Some points, each followed by its number:
[0.840 0.694 0.619 -0.574 -0.126 -0.833 0.576 0.523 0.610 -1.055 -0.396 -0.121 -0.057 0.709 1.732 0.553 0.555 -0.378 0.844 0.692 -0.503 -0.611 -0.356 -0.833 -2.375 -1.509 0.697 -0.845 -0.439 0.787 0.132 0.470] 0
[1.874 0.322 -0.088 1.010 -0.908 -0.137 0.384 -0.463 -1.625 -2.345 -0.701 0.864 -1.438 1.384 1.152 -0.853 -0.410 0.407 1.411 0.420 -0.200 0.955 1.872 0.517 -3.054 0.089 0.983 -0.190 -0.347 0.243 1.343 -0.849] 1
[-0.362 0.410 2.253 -0.479 -1.483 2.384 0.459 0.003 1.691 -1.295 -1.038 -0.394 -0.752 -1.394 -0.058 -0.343 -1.161 1.016 -0.303 0.730 0.458 0.672 -3.078 1.235 -0.671 0.047 0.605 -0.626 -0.006 -0.360 0.383 0.151] 2
[0.809 2.346 -1.855 0.021 0.191 0.733 0.149 -0.597 1.223 0.820 -0.227 0.254 1.252 0.159 1.814 -1.158 1.438 0.282 1.335 -0.652 -0.110 -0.821 0.917 -0.784 -0.184 -1.253 0.348 0.817 0.120 1.283 0.701 -0.799] 3
[0.303 2.610 -1.457 0.646 -0.167 -0.729 -0.134 -0.491 0.091 0.720 -0.181 -0.549 0.308 0.755 1.332 -0.394 1.553 0.093 0.142 0.480 -0.066 -0.552 2.340 0.490 -0.193 -1.391 0.536 0.247 0.280 1.379 -0.942 -0.228] 4
[1.623 0.388 -1.150 -0.687 1.589 -0.384 -0.430 -0.820 0.413 0.749 -0.422 0.718 0.789 -0.002 0.041 -1.144 1.164 -0.750 0.669 -0.461 0.007 -1.419 1.479 -1.007 0.802 0.168 0.021 -0.229 -0.582 1.534 -0.049 0.086] 5
[1.379 1.271 -0.559 -1.413 1.216 -1.329 -1.677 -0.052 1.395 -0.779 -1.004 0.535 1.239 1.180 0.923 0.331 -0.120 -0.818 0.501 -1.427 -0.681 -2.473 -1.472 -1.423 0.032 -1.194 0.324 -0.703 -0.276 2.984 0.713 0.173] 6
[0.167 -2.838 1.225 0.681 -0.990 0.415 0.632 -0.020 -1.461 -0.947 0.236 1.092 -0.755 -0.838 -2.639 -0.502 -1.595 0.202 0.350 0.652 0.819 1.907 -0.714 0.702 1.128 2.045 -0.292 -0.201 0.155 -0.861 1.089 0.085] 7
[1.466 0.556 -0.527 0.759 -0.641 -0.990 1.541 -0.807 1.776 1.045 0.032 0.397 1.933 0.524 1.232 0.273 0.341 0.366 0.597 0.359 0.061 -0.686 -0.117 -0.821 -2.478 -1.710 0.867 0.146 -1.316 0.804 -0.739 -1.060] 8
[0.868 1.062 -1.518 -0.430 1.099 -0.943 -0.547 -0.345 0.147 -0.092 0.197 0.179 0.958 0.756 0.870 -0.431 0.625 -0.870 1.421 -0.783 -0.924 -1.168 0.903 -1.146 -0.295 -0.434 -0.140 0.719 0.005 1.047 1.127 0.043] 9
[-0.892 -1.028 1.174 -0.064 0.003 1.242 0.318 -0.078 0.596 -0.346 0.158 -0.353 -0.246 -1.841 -1.536 0.156 -1.169 -0.109 -0.002 -0.098 0.064 0.755 -2.004 0.167 1.007 1.308 -0.354 -0.786 0.912 0.790 0.526 -0.843] 10
[-1.552 -3.847 0.968 -1.405 0.877 0.789 -0.498 -0.493 -2.295 -0.214 1.018 -0.771 -0.632 -1.131 -3.276 0.099 -1.268 -0.453 -0.558 -1.008 -0.561 1.564 -1.838 -0.476 2.337 2.927 -1.065 -0.939 0.628 -0.984 0.224 -0.469] 11
[0.081 1.493 -2.256 -0.854 1.459 -2.210 -1.338 -0.232 -1.959 1.515 -0.464 -0.797 0.435 1.145 -1.919 -1.922 2.052 -0.917 0.048 -0.450 -0.688 -0.159 3.148 0.028 3.365 -0.498 -0.065 -0.177 -0.104 1.196 -1.795 2.192] 12
[0.581 0.917 0.733 0.838 -0.391 -1.135 -0.394 1.156 0.510 -1.637 0.343 0.574 -0.518 1.503 1.815 1.421 -0.485 0.056 0.580 0.963 -0.630 -0.975 -0.672 -0.624 -3.253 -1.533 0.638 0.359 0.072 0.148 0.829 -0.439] 13
[0.678 -0.891 0.246 -0.716 -0.764 -1.289 0.220 0.950 -1.422 -0.704 -0.289 1.351 -1.017 2.323 0.897 0.032 0.165 0.061 0.589 0.555 -0.141 -0.043 0.406 -1.024 -1.485 -1.748 0.452 0.347 -0.555 -0.453 -0.074 1.425] 14
[1.893 -0.772 0.393 1.282 -1.390 -0.491 3.062 -0.226 1.247 1.368 0.745 2.509 1.564 -0.632 0.328 0.523 -1.570 0.233 1.899 2.524 0.487 -1.094 0.772 0.121 -1.167 -0.366 -0.357 -0.156 -0.924 1.378 0.518 -0.204] 15
[1.475 -0.891 -0.098 -1.807 -0.575 -1.130 0.370 -0.741 -0.893 0.512 -1.235 0.764 0.204 2.307 0.188 -1.027 0.500 0.194 0.061 -0.542 -0.023 -0.495 -0.599 -0.845 -1.177 -1.311 1.032 -0.387 -1.577 -0.058 -0.792 1.884] 16
New points follow, each followed by the numbers of its five nearest points above by angle, smallest number first.
[0.846 0.451 0.729 -0.291 -0.474 -0.878 1.129 0.324 0.196 0.301 -0.208 0.409 -0.246 -0.171 1.143 0.578 0.371 -0.708 0.641 1.195 -0.080 -0.664 0.618 -0.095 -1.437 -0.832 0.141 -1.306 -0.377 0.932 -0.428 0.449] >> 0 8 13 14 15
[0.623 -0.521 0.716 -0.427 -0.493 -0.961 0.623 0.405 -1.254 1.025 0.171 0.776 -0.328 1.898 1.779 0.665 0.303 -0.181 0.689 -0.336 0.308 -0.696 1.124 -0.940 -1.298 -0.867 -0.581 0.145 0.361 1.751 1.087 0.312] >> 0 9 13 14 16
[1.191 0.423 0.987 -0.284 0.317 -0.235 1.305 0.338 0.140 -0.185 -0.253 0.165 -0.739 0.122 1.077 0.525 0.441 -0.705 0.402 1.348 -0.540 -1.033 0.579 -1.004 -1.676 -0.475 0.184 -1.617 -0.022 1.088 -0.580 0.814] >> 0 8 13 14 15
[0.487 -0.515 0.682 0.091 -0.498 -1.438 1.101 0.843 -1.294 1.586 -0.208 1.041 -1.118 1.994 2.084 0.321 0.101 -0.595 1.373 1.290 0.410 -0.624 1.486 -0.976 -1.807 -1.461 -0.601 0.446 0.556 2.295 1.322 0.367] >> 0 1 13 14 15
[0.396 1.254 0.858 0.611 -0.056 -1.097 -0.260 1.099 0.519 -1.604 0.207 0.002 -0.405 1.346 2.254 1.646 -0.465 0.054 0.172 0.814 -0.689 -0.941 -0.541 -0.278 -2.974 -1.757 0.581 0.073 0.217 0.106 0.532 -0.528] >> 0 1 8 13 14
[1.198 0.233 -0.208 0.633 -0.334 -0.949 1.628 -0.768 1.010 1.079 0.341 0.862 1.745 0.642 0.947 -0.036 -0.130 0.474 0.890 0.417 -0.130 -0.698 0.236 -0.605 -1.960 -1.340 1.166 0.295 -0.628 0.818 -0.254 -0.818] >> 0 3 8 13 15
[1.258 1.295 1.401 0.873 -1.598 0.501 0.747 0.487 0.841 -2.342 -1.448 0.664 -0.988 -0.412 0.351 0.603 -0.805 0.633 0.204 1.686 0.505 -0.134 -0.683 0.690 -0.640 -0.464 1.121 -1.568 -0.034 0.957 -0.677 -0.145] >> 0 1 2 13 15
[-0.167 -1.329 0.423 0.899 -0.901 1.230 -0.057 0.362 -0.295 -0.595 0.380 1.510 -0.845 -0.619 -0.232 0.124 -0.909 0.250 -0.512 -0.023 1.272 0.714 0.015 0.958 -0.283 1.892 -0.653 0.642 -0.170 -1.990 0.517 -0.470] >> 1 2 7 10 11
[1.048 2.704 -1.654 0.027 0.175 -0.084 0.176 -0.939 1.735 1.134 -0.439 -0.218 1.841 0.017 2.290 -1.284 1.969 -0.279 1.182 -0.731 -0.026 -1.020 1.031 -0.574 -0.366 -1.164 0.560 1.075 -0.149 2.142 0.656 -0.881] >> 3 4 5 8 9
[1.191 0.598 0.653 0.418 -0.753 -0.567 -0.018 2.473 -1.156 -2.189 -0.251 2.346 -2.212 1.452 1.649 0.300 0.941 -0.193 0.091 1.666 1.200 -0.461 1.794 -0.879 -0.879 -1.837 1.043 -0.514 -0.242 -0.865 -0.865 1.021] >> 0 1 13 14 16
[-1.162 -1.474 1.817 0.084 -0.018 1.600 0.549 -0.243 0.011 -1.225 0.155 -0.304 -0.485 -2.511 -2.225 -0.181 -1.536 0.696 0.270 -0.412 0.482 1.445 -2.960 0.377 1.937 2.090 -0.087 -1.465 1.261 0.259 0.808 -0.898] >> 2 7 10 11 15
[1.057 0.248 1.032 -0.409 -0.092 -0.316 1.206 0.334 0.345 0.250 -0.308 0.728 -0.114 0.197 0.965 0.436 -0.142 -0.065 0.856 1.058 -0.600 -0.877 0.128 -0.812 -1.182 -0.837 0.119 -1.299 -0.240 0.754 -0.198 0.903] >> 0 8 13 14 15
[0.222 1.068 0.680 0.767 -0.504 -0.904 -0.014 1.323 0.361 -1.658 -0.114 0.106 -0.676 0.896 1.932 1.656 -0.751 0.344 0.222 0.456 -0.785 -0.751 -0.634 -0.234 -2.846 -1.382 0.304 0.379 0.536 0.030 0.862 -0.448] >> 0 1 8 13 14
[1.294 2.758 -1.626 -0.059 0.510 -0.199 -0.115 -1.378 2.299 0.824 -0.625 0.299 1.763 0.302 2.705 -1.188 1.758 -0.530 1.527 -0.423 0.475 -1.288 1.252 -0.882 -0.107 -1.352 0.674 0.921 -0.635 2.387 0.840 -0.769] >> 3 4 5 8 9
[0.543 -0.922 0.317 0.489 -1.300 0.991 0.114 0.041 -1.046 -1.467 -0.061 0.561 -0.866 -0.206 -0.777 -0.112 -0.912 0.554 0.111 0.582 0.043 1.153 -0.155 1.146 -0.776 1.133 -0.042 -0.150 0.100 -1.379 0.690 0.164] >> 1 2 7 10 11
[0.905 -0.148 0.428 -0.215 -1.090 0.694 0.015 -0.696 -0.326 -0.892 -0.862 0.331 -0.518 0.218 -0.579 -0.612 -0.751 0.420 -0.053 -0.178 -0.229 0.337 -1.512 0.266 -0.331 -0.109 0.537 -1.169 -0.122 -0.026 -0.427 0.111] >> 1 2 7 10 16
[-0.041 -0.243 1.093 0.336 -1.205 0.969 0.850 0.356 -0.982 -1.754 0.002 0.300 -1.061 -0.562 0.450 -0.615 0.003 -0.132 1.616 0.615 0.171 1.091 -0.417 0.017 -0.882 0.566 0.103 -0.322 0.719 1.001 1.898 -0.937] >> 1 2 7 10 13
[-1.263 0.699 -0.039 0.456 -0.975 2.016 -0.187 -0.052 1.287 -0.750 -0.558 -0.531 -0.188 -1.189 0.926 0.023 0.638 0.974 -1.258 -0.690 1.054 1.342 -1.677 0.404 0.354 0.297 0.384 0.305 0.069 -2.364 -0.960 -1.143] >> 2 3 7 10 11
[-1.279 0.355 0.366 0.475 -0.854 2.322 0.074 -0.107 1.488 -0.958 -0.372 -0.635 -0.335 -1.589 0.572 0.171 0.340 0.891 -1.567 -0.776 0.867 1.217 -1.830 0.844 0.706 0.481 0.115 0.301 0.025 -2.413 -0.906 -1.113] >> 2 3 7 10 11
[0.542 -1.941 0.314 1.221 -1.106 1.223 -0.309 0.282 -0.775 -0.477 0.482 2.027 -1.109 -1.152 -0.080 -0.032 -1.194 0.640 -0.343 0.199 1.464 0.729 0.299 1.154 -0.646 1.817 -0.742 0.816 -0.029 -2.849 1.098 -0.708] >> 1 2 7 10 11
[0.518 -0.290 0.530 0.120 -0.532 -1.540 1.116 -0.073 -1.279 1.568 0.629 0.433 -1.200 1.890 1.862 0.339 0.133 -0.181 0.994 1.060 0.495 -0.083 1.372 -1.388 -1.318 -1.261 -0.920 0.618 0.866 1.631 1.518 0.169] >> 0 1 13 14 15
[0.188 -0.143 0.299 -0.266 -0.694 -0.984 0.826 0.282 -0.986 1.204 0.184 0.552 -0.873 1.546 1.507 -0.035 0.182 -0.178 0.723 0.637 0.296 0.038 1.072 -0.792 -0.919 -0.728 -0.431 0.478 0.431 1.525 0.874 0.389] >> 0 1 13 14 15
[0.593 -2.305 1.279 -0.526 -0.960 0.743 1.371 0.164 -1.686 -0.087 0.364 0.688 -0.877 -0.016 -0.548 -0.575 -0.558 -0.170 1.363 0.674 0.060 1.496 -0.492 -0.374 -0.781 0.872 -0.740 -0.328 0.415 -0.004 1.488 0.603] >> 1 7 10 11 14
[-0.808 0.011 0.844 0.517 0.785 1.385 -0.259 -0.034 1.482 -1.369 0.189 -1.378 0.671 -1.934 -0.953 1.134 -1.157 -0.067 -0.252 -0.085 -1.204 -0.143 -1.328 0.047 0.399 1.493 -0.311 -0.919 0.472 -0.722 -0.109 -0.926] >> 2 6 7 10 11
[0.157 -1.277 0.392 0.878 -1.022 1.084 -0.257 0.313 -0.031 -0.681 0.138 1.020 -0.882 -0.596 0.142 0.679 -0.937 0.098 -0.585 0.522 1.231 0.757 -0.200 1.446 -0.637 1.697 -0.646 0.325 -0.523 -2.185 0.732 -0.488] >> 1 2 7 10 11
[1.565 0.314 -0.547 1.146 -0.711 0.223 0.334 -0.082 -2.616 -1.906 -0.423 1.295 -1.164 1.554 0.907 -0.881 0.050 0.526 1.838 0.122 -0.531 0.945 2.160 0.027 -3.022 0.049 0.987 -0.028 -0.129 -0.230 1.813 -1.371] >> 0 1 9 13 14
[-0.864 1.113 -1.228 -2.086 1.789 -2.280 -1.273 -1.388 1.527 2.426 -0.282 -2.569 2.382 0.259 -1.716 -0.801 -0.782 -0.010 0.061 -1.752 -1.630 -1.245 -2.019 -0.193 1.814 -1.217 -0.516 0.415 -0.031 4.214 1.216 0.101] >> 3 5 6 9 12
